rotation ticks, each row followed by its count of ticks
The counts run from 0 to 664.
[130 156 110 117 114 169 117 155 129 152 114 124 143 136 120  67 110 148
 163 171  82 164 140 173 143 137 138 149 130 106 107 164  75 122 150  72
 105 121 129 167 101 158 101 121 117  94 132 126 157  99]
407
[120 149 146 128 152 134 117 104 114 150 144 121 158 118 123  86 115 173
 134 173 117 157 165 184 180 117 136 131 152 102  94 174 139 146 125 104
  73 126  98 148 121 151 113 106  94  95 141 112 171  93]
96
[100 121  93 109 131 153 124 165 133 140  99 136 142 103  83 116 111 150
 142 190  96 166 140 119 141 143 119 154 156 133  78 154  83 119 151  91
 134 118 108 148 110 193 118 125 129 117 105 169 162  88]
244
[134 154 110 122 146 152  99 121 136 166 117 148 140 117 107  93 126 156
 133 176  98 156 141 157 139 106 139 126 183 145  84 168 115 124 127  76
 128 108 149 156 109 143 130 140  88  89 119 162 187  76]
374
[107 143 152 141 173 113 101 114 137 132 119 132 146 106 115 124 156 155
 131 203 138 139 148 133 182 105 122 136 159 140  78 165 121 125 120  91
  85 107 115 140 143 168 104 141  86 127 125 161 174 108]
259
[136 167 110 115 118 170 105 127 111 142 125 128 141 129 118  80 106 147
 152 162  83 170 135 165 142 145 133 153 138 115 104 177  94 139 145  77
 105 119 126 170  98 148 117 118 114  78 150 123 171  81]
406
[ 90 126 128 146 129 139 114 125 124 142 127 128 145 102 118 114 134 177
 105 159 114 154 161 133 169 121 129 111 113 110  66 181 138 142 150 114
  98 115  67 130 143 160 118 153 100 110 135 143 191  69]
24
[ 89 130 153 127 158 130 132 157 153 151 124 114 146 134 120  91 129 175
 145 177 114 130 160 169 185 107 135 153 137  85  78 158 123 134 137 101
  85 128 101 161 149 175 100 110 107 123 116 137 156 118]
499
[124 146 135 123 166 107 130 144 138 133  99 142 146 117 144 134 147 156
 170 191 124 182 143 153 170 122 130 151 132 114  94 154  75 125 172 102
  86 116 126 165 143 162 107 124 111 135  93 152 166 113]
326
[113 155 112 106 158 141 114 175 138 134 110  88 145 121 115  87 120 157
 144 173 154 174 135 163 158 131 123 129 135 109  67 153  67 108 135 113
  88 127 124 117 106 183 121 122 124 104 121 125 171 109]
49
[141 134 112 139 124 128 122 133 116 139 109  97 146 105 121  82 126 165
 113 172 141 163 176 167 165 150 123  88 140 142  90 168 103 137 135 118
  92 133  83 106 116 144 118 155  85  83 141 121 179  78]
183
[127 120  97 140 135 130 143 132 120 139 111 107 148 115  84  80 128 139
 141 209 144 130 189 137 180 139 109 132 161 166 103 156  97 126 110  99
  92 136  96 145 144 167 100 136 101 111 138 145 144 117]
145
[129 161 110 135 122 122 142 102 117 139 151 127 167 136 100 101 139 142
 144 169 127 150 180 122 176 117 105 142 124 133  89 181 123 136 120  65
  77 118  86 171 130 181 122 131 123 116 146 132 166  97]
232
[115 145  81 127  86 156 124 131 140 156 117 120 145 149 111  78 130 154
 140 145  94 174 157 152 139 117 130 127 128 124 111 160  92 121 143  60
 115 120  88 147 128 167 102 148 121  95 117 129 174  79]
475
[129 133 128 131 148 112 140 129 140 171 137 125 171 127 102  78 147 153
 134 181 113 144 184 140 171 105 110 124 175 133 105 150 132 128 114  74
  95 117 103 156 124 188 128 136 102 128 125 136 148 107]
504
[129 140 123 127 146 158 132 158 118 147 102 106 141 113 138  80 104 167
 146 173 131 163 143 189 163 127 141 126 125 101  85 157  64 130 143 129
  84 135 113 122 107 132 110 132  98  91 132 133 178 102]
252
[123 141  96 152 132 159 113 113 139 156 142 119 151 138 111  76 148 130
 150 190 116 155 157 153 161  95 140 127 178 142 100 165 120 139  97  72
 102 121 117 161 155 142 136 143 110  99 150 139 163  96]
305
[ 90 122 142 146 150 138 119 140 154 154 111 138 151 108 121 104 148 155
 131 197 102 152 146 139 172  75 139 131 146 111  82 156 107 125 144  93
  94 107 104 135 152 152 110 167  99 143 116 159 177 103]
462
[113 119  98 132 149 162 126 151 125 147 123 115 137 103  96 100  99 164
 123 183 133 132 155 150 155 134 128 125 160 136  51 170 123 135 111 120
 121 134 103 137 127 155 145 125 107  83 148 163 173  88]
178
[109 157 129 134 126 147 112 109  96 104 132 136 146 102 125 126 116 154
 144 175 109 162 145 143 176 158 129 162  99 110  84 196 107 142 159 101
  87 121  88 168 133 154 102 116 119 108 145 133 170  86]
160
[112 127 105 137 127 142 121 119 131 158 116 123 132 123  91  90 112 170
 117 162 120 121 187 153 163 133 119 120 150 152  93 174 122 128 113  83
 115 126  94 144 138 159  87 140  73  84 119 152 171  90]
142
[100  97 109 128 146 149 124 179 147 137 106  99 134 109  96  77 116 150
 135 205 123 138 155 150 171 147 133 132 161 123  75 152 104 135 119 132
 112 137  97 135 142 178 120 116 115 104 143 137 145 101]
381
[ 99 142 106 149 148 138 129 103 129 126 145 138 158 121 118 145 144 139
 162 194 133 162 148 128 171 114 136 151 124 119  68 178 120 141 145  98
 102 122  96 177 177 158 142 129 136 114 124 159 181  95]
396
[124 145 111 104 142 128 123 179 152 142 107 113 127 138 102 100 121 164
 162 169 124 143 156 156 162 159 118 155 153 133  90 160  85 115 133  85
 122 123 132 169 117 189  91 104 106 104 103 152 151 111]
208
[134 128 112 113 156 145 148 155 125 161  93 126 164 105  89  78 108 155
 135 194 127 154 158 150 156 103 114 129 168 142  94 135  76 107 129  97
  93 124 123 119  92 169 116 140 103 120 110 161 158 118]
12
[115 109 157 158 149 126 134 140 137 149 118 146 152  95 123  95 154 150
 142 212  98 134 164 134 191 117 125 139 144 115  91 155 116 148 144 114
  88 125 107 171 145 166 118 154 100 143 135 161 149 108]
262
[102 127 100 101 158 149 141 151 138 153 107 111 145 124  84  95  90 169
 148 181 124 150 161 174 164 131 132 154 158 125  89 143  93 117 130 101
 101 136 110 143 119 180 100  84 121 102  99 141 141 113]
8
[149 148 112 125 151 145 124 114 115 169 127 148 157 122 120  94 114 152
 157 187 100 171 152 181 156 115 141 130 179 123 105 162 121 139 133  96
 108 124 139 166 110 139 148 111 104  77 128 142 165  85]
574
[133 161 114 153 134 124 111 108 120 116 130 137 156 120 129 128 172 124
 158 202 142 168 148 116 173 122 120 143 132 149  89 171 102 132 137  81
  95 111 113 163 165 151 123 151 111 124 137 148 177  94]
596
[129 142 138 127 162 122 153 165 133 154 109 112 163 113 119  83 128 167
 141 184 145 150 162 155 179 104 113 122 141 112  76 145  73 113 136 110
  76 127 116 123 107 165 121 148 101 119 114 154 168 122]
658
[107 161 146 104 140 117 120 137 124 109 124 124 149 114 108 122 140 156
 151 178 122 153 152 122 174 148 111 166 114 106  84 176  99 121 149  86
  85 113 105 174 121 200  90 113 120 131 125 139 151 108]
363
[104 140 135 134 153 131 139 106 130 166 142 126 156 121 114 108 119 177
 129 160 133 133 174 167 179  94 134 127 142 114  77 168 149 142 122  94
  92 118  94 158 139 159 123 117  94  98 122 154 176  96]
501
[127 161 113 124 146 140 115 155 150 154 149  95 151 145 105  60 136 154
 135 155 130 137 166 158 164 120 121 118 166 119  72 172 121 124  99  78
 103 117 117 152 118 184 135 124 112  91 148 127 158  95]
541
[124 137 119 152 116 148 128 135 148 178 121 134 144 145 121  67 149 155
 136 168  96 138 160 145 157  89 130 123 154 129  99 162  97 126 125  64
 109 109 118 165 133 156 116 169  94 106 127 159 175 100]
102
[122 120  85 142 138 134 151 152 121 132 128 117 159 108  98 107 141 130
 137 206 146 163 161 110 170 125 105 129 144 147  66 150  85 122 133 116
  98 133  87 132 139 178 147 156 146 130 134 159 164 104]
554
